(in the rows, 128 means zero)
One turn sends every row of this set to another row. A few are shown first. Where does it send the rows asked after them?
Gesug: [105 100 137 128 104 154 121 152 108 113 125 120 133 153 125  95 101 147
 140 107]
Tik: [140 104 130 130 169 113 117 106 115 130 117 142 153 104 136 142 123 138
 143 112]
Tor: [112  86 127  93 152 123 126 146 132 148 124 149 134 167 112 145 131 109
 109 108]
Dilas: [126 123  68 120 133 125 143 120 105 150 116 131 128 139 124 100 111 113
 121  96]
satar: [149  96 145 142 125 134 101 104 133 141 144 130 103 126 118 142 130 139
  94 141]
bivel: [174 115 131 116 168 123 148  92 116 116 123 123 132 138 119 119 123 127
 122 119]
Kem: [166 137 136 127 101 144 129 103 116  91 134 129 108 140 143 117 127 130
 139 117]
Luzu: [156 134 130 129  86 135 134 118 122 124 154 150 109 119 102 129 117 137
 153 131]
zod: [110 117 175 139 148 146 115 133 132 128 132 157 126 118 110 151 113 149
 114 124]
zuten: [121 108 123  73 130 128 138 123 178 131 130 150 126 135 123 121 118 140
  98 127]
nir: [123 157 135 135 116 117 162 112 138 135 120 103 134 135 147 100 127 110
 136 143]
rim: [115 112 147 146 105 117 130 159  93 139 133 140 148 135 131 129 105 119
 152 131]
Sori: [ 74 127 115 134 120 132 131 120 155 141 131 108 125 126 129  88 136 118
 145 116]
virob: [ 80 118 135  93  91 128 139 130  97 105 141 135 120 133 125 125 127 120
 143 116]
tevef: [104 111 127 108 115 117 126 133 126 108 144 110  94 149 154  87 137  97
 121 109]
vize: [103 115 135 142 148 145 112 100 117 118 155 118 149 104 124 133 153 120
 108 136]
tebim: [101 138  98 119 136 132 141 181 145 127 110 124 112 144 113 121 140 117
 101 122]
segot: [160 110 140 112 139 126 118 141  86 110 151 105 115 131 137 124 132 129
  86 125]
Lopid: [148 107 129 149 157 146 113 135 128 127 146 106 149 113 129  96 119 151
 107 124]
renu: [117 131 116 108 108 119 155 157 124 152 125 102 112 140 107  91 112 138
 144 112]
sase: [118 118  89 116  95 146 122  99 110 123 128 133 101 145 139 112 122 118
  87 114]
vado: [148 113 124 168 114 134 105 134 131 147 149 142 117 126 113 117 123 123
 157 117]
Nis: [105 132  76 124 119 144 140  86 115 137 118 127 124 142 125 110 129 108
 109 109]
Zape: [104 126 107 101 133 139 135 168 137  81 121 146 118 137 136 115 131 117
  96 122]
sed: [114 115  86 106  84 131 121 122  98 137 131 152 110 123 128 128 107 133
 104 112]
vima: [ 83 139 100 116 134 137 134 160 151 104 109 136 121 127 134 125 146 115
 102 122]
vibu: [130 125 168 135 173 140 127 112 149 110 132 137 111 137 136 117 126 120
  98 117]
lakez: [131 135 137 151 128 118 148 148 111 147 108 106 151 146 142 106 110 122
 149 125]
giva: [110  82 124  90 142 126 125 134 161 138 146 166 131 144 112 126 120 117
 106 122]
Laf: [124 119 125  80 135 138 137 125 163 132  99 125 134 151 140 132 125 152
  98 116]
situb: [116 105  77 130 113 137 116 131 104 146 122 151 135 125 129 108  97 135
 122  98]
sog: [ 99 126 107 103 124 145 149 171 129  93 124 156 128 138 102 123 122 124
 109 126]
Tofo: [147 124 137 120 132 137 148  75 130 131 138 127 121 127  91 142 135 132
 110 145]
zirif: [150 104 133 116 136  92 110 130 111 153 135 140 109 102 128 158 128 139
 120 124]
lupov: [131 147 128 140 126 131 126  94 116 110 121 125 127 126 147 138 150 112
 160 109]
vur: [115 133 147 136  95 124 138 108 141 112 150 126 117 131 153 100 125 101
 117 153]
Bunam: [152 126 161 125 169 114 133 160 129 143 122 135 105 133 124 124 108 141
 110 110]
Bogot: [111 150 154 121 171 117 152 118 145 143 124 142 127 108 112 142 128 130
 130 121]
vume: [101 120 105 130 134 154 137 179 139 114 116 140 130 149  97 116 123 125
 104 123]
lav: [152 136 117 145 133 106 124 132 113 148 133 122 106 133 132 127 145 101
 159 104]
sig: [121 111 153 129  87 112 129 142 105 118 159 148 117 132 140 118 113 103
 124 147]
vazi: [133 138 171  98 143 118 149 129 121 122 145 146  90 129 108 150 124 124
 100 129]
momap: [147 136 119 104 150 102 154 130 112 144 159 104 119 106 108 117 143 115
 112 134]
zuvar: [109 110 128  90 147 135 133 133 136 145  95 128 142 167 124 155 137 133
 110 109]
kera: [122 134 132 107 126 129 138 128  97 133 144 122 153  89 103 149 130 154
 124 137]

Laf moves to zuten
Tik moves to bivel
Bunam moves to Bogot
Now find these:
Kem moves to Luzu
tevef moves to virob
segot moves to kera
vur moves to sig
tebim moves to vima
sase moves to sed

One turn sends every row of this set to another row. A few are shown first. Where does it send the rows asked after them?
nuzu: [143  74 170 148 140 141 123  97 139 138 150 133 107 111 120 110 137  94
 145 103 140 138 159 135 127 145 117 111  92  98]
gasef: [131 104 166 117 126 156 123 134 128 127 128 151  99 113 113 113 132 105
 107 144 133  83 161 151 127 142 111 119 108 117]
mepet: [118 148 127 136 132 142 152 113 106 182 170 127 149 124 135  90 130 144
 138 132 108 118 120 119 106 130 150 112 149 138]
Pofer: [ 95 133 129 143 133 108 159 100 106 142 142 143 146 153 146  88 146 129
 124 122 119 168 107  89 135 144 137 141 119 131]
Tibok: [135 112 155 127 130 162 104 130 127 127 158 159 117  80 127 104 130 126
 129 120 116  98 177 150 119 117 117 131 111 127]
divod: [130  96 157 140 110 135 122 123 162 114 132 144 139 121 148  78 121 102
 135 122 118 154 140 119 125 102 155 124  92 102]
muz: [107 117 131 151 127 128 158  93 120 138 134 135 178 130 151 108 163  87
 150 124 109 158 114  85 131 142 127 147 102 128]
kegup: [139  76 173 168 138 150 144 129 147 100 130 157 115 123 134 112 132  89
 133 107 119 130 148 124 125 144 109 110 104 113]
Sar: [125 137 158 125 130 159 146 103 124 147 136 176  74 118 106 112 133 125
 107 148 103 128 160 125 112 149 113 116 118 133]
nik: [131 138 111 162 122 153 146 113  84 138 164 164 102 124 134 135 146 114
 109 109 101 130 135 130 116 153 110 139 132 133]
Vuk: [125 100 159 106 129 173  96 121 111 142 143 145 125  95 122 117 118 125
 136 126 123 103 163 143 131 133 111 101 119 132]
rigak: [121 141 133 148 129 156 150 114  79 171 159 154 103 132 123 131 158 132
 104 130 116 119 139 126 117 159 115 132 126 146]
samu: [109  98 147 141 134 103 148 128 112 127 146 111 157 155 158  80 144 110
 128 119 145 123 108 121 138 135 148 142 115 112]
Pob: [143  97 191 122 135 123 131 100 166 139 135 130 140 123 146  91 115 102
 155 135 123 134 145 123 118 127 150 145  93 125]
Buzet: [138 121 137 130 127 108 129  94 123 136 100  91 126 146 162 110 149 123
 138 163 126 133 155 140 126 165 112 104 139 139]
guka: [110 152  99 131 131 136 145 107  98 157 161 150 133 132 124  93 149 139
 118 159 120 117 121 104 122 143 140 152 140 132]
gote: [145 120 134 126 113 132 134  96 143 122 120 117 120 138 181 113 162 111
 122 160 119 141 151 138 120 174 104  88 136 125]
pala: [106 127 126 173 146 125 156 111 117 134 142 149 152 133 143  81 151 107
 151 113 111 158 118  83 125 141 142 151 134 140]
tev: [122 159 124 161 132 125 147 124  83 157 150 137 118 107 116 131 149 124
 116 105 100 109 137 139 109 122 107 139 116 145]
Lar: [138 154 128 140 140 120 145 106  78 169 155 141  94 110 122 129 145 117
 125 113 106 125 121 131 114 132  95 120 121 117]
digom: [151  80 181 157 128 138 118 121 130 124 140 134 113 120 132 119 132 112
 130  94 131 138 172 140 127 119 122 131  87 114]
farep: [128  98 133 122 117 112 133 114 111 113 140 109 163 141 167 119 111  87
 132 131 127 131 114 137 128 122 146 138 103  99]
rog: [137 129 153 116 139 134 139  98 159 118 114  95 135 134 162 109 167 116
 139 156 126 121 145 114 115 154  97 113 147 146]
Puve: [114 119 115 186 126 120 149 112 118 154 141 128 164 145 126 105 141 124
 137 118 110 164 121 101 119 126 143 123  98 132]
mesu: [138 124 123 123 110 120 126  84 112 129 118 109 118 136 176 112 159 121
 128 154 121 148 163 142 127 177 115 110 146 133]
Vep: [137 158 145 128 106 140 131 113 128 158 123 182 113  93 102 112 132  99
 119 123 125 126 169 114 117 150 115 118 127 138]
ligap: [126  92 172 142 136 121 122 128 162 122 113 132 137 132 135  63 113 113
 154 130 114 118 127 122 134 120 150 136 109 127]
Gon: [119  92 121 160 135 101 129 131 112 106 149 124 157 146 158  98 115 111
 134 108 125 128 101 134 141 139 136 130 110 116]
Netod: [117 102 128 148 123 132 122 132 134 126 145 107 175 135 144 101 142 113
 128 115 126 122 103 115 133  96 132 142  96 113]
Voli: [117  71 193 138 134 138 132 120 135 115 117 148 122 134 129 107 132 106
 122 116 133 129 154 132 143 151 111 102  90 122]
dag: [124 135 133 125 131 118 141  92 140 112 131 115 131 126 184 104 168 105
 135 149 124 141 149 127 113 176 106  98 148 138]
zuboz: [129 104 175 118 109 131 138 114 165 134 131 127 138 126 141  75 116  91
 133 108 136 136 133 121 123 120 165 117 120 106]
mukig: [108 159 105 157 134 133 150 118 119 158 163 141 143 110 133  88 139 128
 132 140  89 124 120 121  98 115 150 124 124 135]
tovu: [143 155 169 128 119 139 162 100 127 159 123 172 114  96 120 116 147 108
 128 132  83 125 157 115 111 143 103 140 113 142]
Kobun: [111  79 164 126 148 117 139 111 158 106 134 131 137 135 137  65 122 118
 142 142 138 130 137 121 133 134 147 121 104 104]
bilo: [122 118 110 169 125 115 153  97 130 161 145 140 175 131 119  93 155 118
 146 117 128 150 121  87 134 154 128 120 117 117]
Lifa: [152 120 149 119 119 134 129  87 133 138 103  87 115 147 153 120 160 133
 132 157 122 129 158 132 123 155 106 125 147 135]
ramaf: [125 146 140 153 115 139 131 114 108 143 127 184 110  89 106 111 127 120
 123 122  98 141 183 130 114 135 118 117 110 142]
roda: [135 137 120 150 126 141 175 106  75 156 166 139 129 118 146 141 143 111
 123 133  94 118 134 144 102 147 118 128 126 119]
tagod: [147  78 179 147 139 152 137 119 119 121 146 157 137 105 152 131 139  88
 149 126 126 132 168 134 120 152 103 113  93 113]
Datiz: [119 137 112 132 125 131 149  85 122 170 155 124 167 130 125 103 127 145
 146 155  94 119 131 121 113 139 154 152 122 145]
netid: [116 146 108 142 126 131 128 108 100 162 154 137 128 133 133  89 127 144
 135 137  95 118 116 128 124 136 154 163 137 149]
nozo: [132 136 147 114 137 121 135  87 130 127 112  89 130 134 157 108 165 126
 142 149 128 127 156 122 120 156 106 135 157 154]
tok: [151 116 152 107 113 144 116 121 115 138 129 155 133 102 122 131 103 128
 125 153 110  94 171 152 125 140 110 126 110 130]
Nel: [113  97 131 120 121 121 128 111 110 128 132 107 164 133 145 100 133 111
 134 109 119 132  92 114 150 108 118 122 108  97]
Fogu: [144  92 147 136 116 160 108 128 127 129 135 149 102 120 120 119 109 127
 114 132 103  88 151 166 130 140 117 119 107 125]
deti: [136 134 156 144 120 173 136 109 133 149 122 178  93 105 104 102 143 119
 127 134  89 119 160 113 118 137 120 145 129 147]
lom: [137 133 141 110 123 146 139  87 149 118 137 117 124 122 174 110 178 117
 128 148 125 134 156 118 115 164  98 119 154 140]

lom moves to rog
Nel moves to Lar
Now find these:
Puve moves to ramaf
farep moves to roda
nik moves to kegup
gasef moves to samu

One turn sends every row of this set to another row. A few are shown first. Where does it send the rows asked after them?
tuzig: [141 121  96 129 121 134 127 132 127  65 145 114 124 136 144 130 116 159
 123]
nufe: [ 95 123 145 113 135 116 107 118 136 127 130  91 120 132 117 164 142 144
 133]
kofe: [136 142 111 133 171 123  84 150 130 130 128 126 133 150 162 112 131 135
 116]
rop: [159 149 111 131 140 131 139 111 142 147 144 173 119 126 125 125 126 119
  98]
zite: [ 87 146 134 137 121 122 111 114 146 106  84 114 107 121 124 135 114 137
 153]
Sufud: [129 121  94 130 121 129 136 128 125  63 128 137 133 132 164 125 120 137
 137]
tukem: [160 142 118 132 136 139 143 111 136 147 151 158 128 122 128 120 126 118
  84]
Gume: [ 86 109 143 111 121 108 118 120 132 134 122  89 141 121 140 138 133 121
 113]
lezo: [131 155 125 135 102 130 163 111 131 152 153 150 128 124 122 115  97 114
 116]
febud: [159 160 116 139 139 148 140 105 137 145 152 146 117 136 104 124 127 124
  96]
duza: [ 76 136 133 119 129 108 116 110 140 127 103 111 124 141 123 146 141 117
 152]
vuniz: [125 130  96 137 111 142 140 123 121  65 133 105 136 142 143 110 115 135
 127]
dol: [125 141  91 139 117 140 135 121 127  62 128 114 124 151 135 117 118 141
 141]
Lofe: [ 89 122 139 110 140 103 109 120 140 126 115 123 120 128 136 166 144 132
 148]
tiraf: [ 96 125 147 128 133 122 113 123 139 103  96 131 115  99 150 154 120 142
 148]
mupo: [148 158 107 139 132 135 146 104 141 148 134 164 123 134 119 110 125 105
 100]
konik: [148 159 117 141 141 149 151 102 133 142 141 165 126 132 121 121 133 104
 108]
fodi: [155 156 110 138 129 138 141 105 141 150 144 147 122 134 110 109 121 115
  88]
Giv: [143 146 137 131 116 135 156 116 127 149 171 152 124 117 124 139 103 134
 114]
kor: [158 159 113 137 145 141 140 106 140 144 147 167 114 135 112 132 132 123
 107]
Vegoz: [104 126 155 130 133 135 108 124 134 102 113 102 112 103 131 159 120 159
 135]
per: [154 151 124 138 141 154 150 106 129 143 153 153 130 126 121 124 133 111
  94]
Varik: [ 88 109 133 105 126  91 112 123 142 135 110 120 131 120 150 146 134 122
 127]
taz: [ 86 140 150 140 121 143 120 113 132 104  99  90 122 114 123 134 118 135
 141]
sez: [135 124  99 130 127 138 133 129 124  60 141 128 127 134 153 136 124 150
 137]
Mag: [121 150 115 141 171 137  96 141 121 125 120 124 142 153 164 105 137 115
 126]
sef: [139 125  85 128 112 119 124 132 135  71 134 119 119 142 142 119 109 156
 123]
Famo: [ 80 127 148 119 130 126 121 112 127 125 120  87 136 133 124 148 143 120
 135]
kof: [135 152 137 135 119 139 164 112 124 145 164 162 126 118 128 140 108 121
 128]
Niku: [130 153 127 134 111 130 164 111 129 148 151 167 127 121 131 126 102 112
 128]
Nifo: [130 138  82 133 114 124 127 126 136  67 123 126 118 150 138 117 112 146
 139]
tav: [134 138 119 134 172 132  89 150 122 128 133 117 142 145 165 112 134 131
 109]
Dap: [145 148 125 128 111 121 151 119 135 153 164 158 117 120 122 134  96 136
 113]
gal: [127 144 123 140 174 143  95 144 118 124 130 117 144 147 163 112 140 123
 119]
Detef: [122 151 108 140 162 130  93 142 127 130 117 117 140 156 157  95 130 115
 118]
Daru: [125 153 109 141 162 133  88 143 128 130 124 105 138 160 146  97 129 126
 112]
voz: [108 122 142 127 117 117 101 128 143 114 110  91 111 105 126 138 105 162
 114]
febi: [127 121  92 132 111 130 138 127 124  67 128 120 138 134 160 109 114 132
 125]
vup: [133 153 109 137 174 128  83 147 131 127 126 125 127 158 150 116 134 136
 125]
gad: [129 157 112 141 170 136  85 143 127 127 128 109 130 162 142 109 133 134
 121]
meke: [ 92 121 148 132 111 130 119 120 132 111 101  88 133 100 142 122 109 132
 116]
Rufe: [140 159 121 132 112 120 151 115 140 152 156 163 110 129 114 135  98 134
 127]
Dal: [ 99 131 127 127 112 102 102 124 154 116  88 110 105 113 130 127 102 149
 129]
Dubod: [133 161 127 139 106 137 159 109 130 150 160 140 122 131 107 122  99 124
 118]
gapo: [ 95 119 133 110 119  99 104 121 143 136 122  83 124 132 118 141 128 140
 113]
Petob: [ 84 125 122 111 117  87 106 118 150 137 102 107 121 137 126 134 127 124
 131]
bapi: [ 93 116 140 125 116 112 116 124 141 111  90 121 126  94 158 129 110 130
 127]
rebut: [135 166 125 137 113 134 155 109 134 147 158 152 113 134 105 133 102 130
 131]

Lofe moves to Varik
Rufe moves to Dap
voz moves to Vegoz
Now find these:
Mag moves to Detef
tukem moves to per
sez moves to Sufud

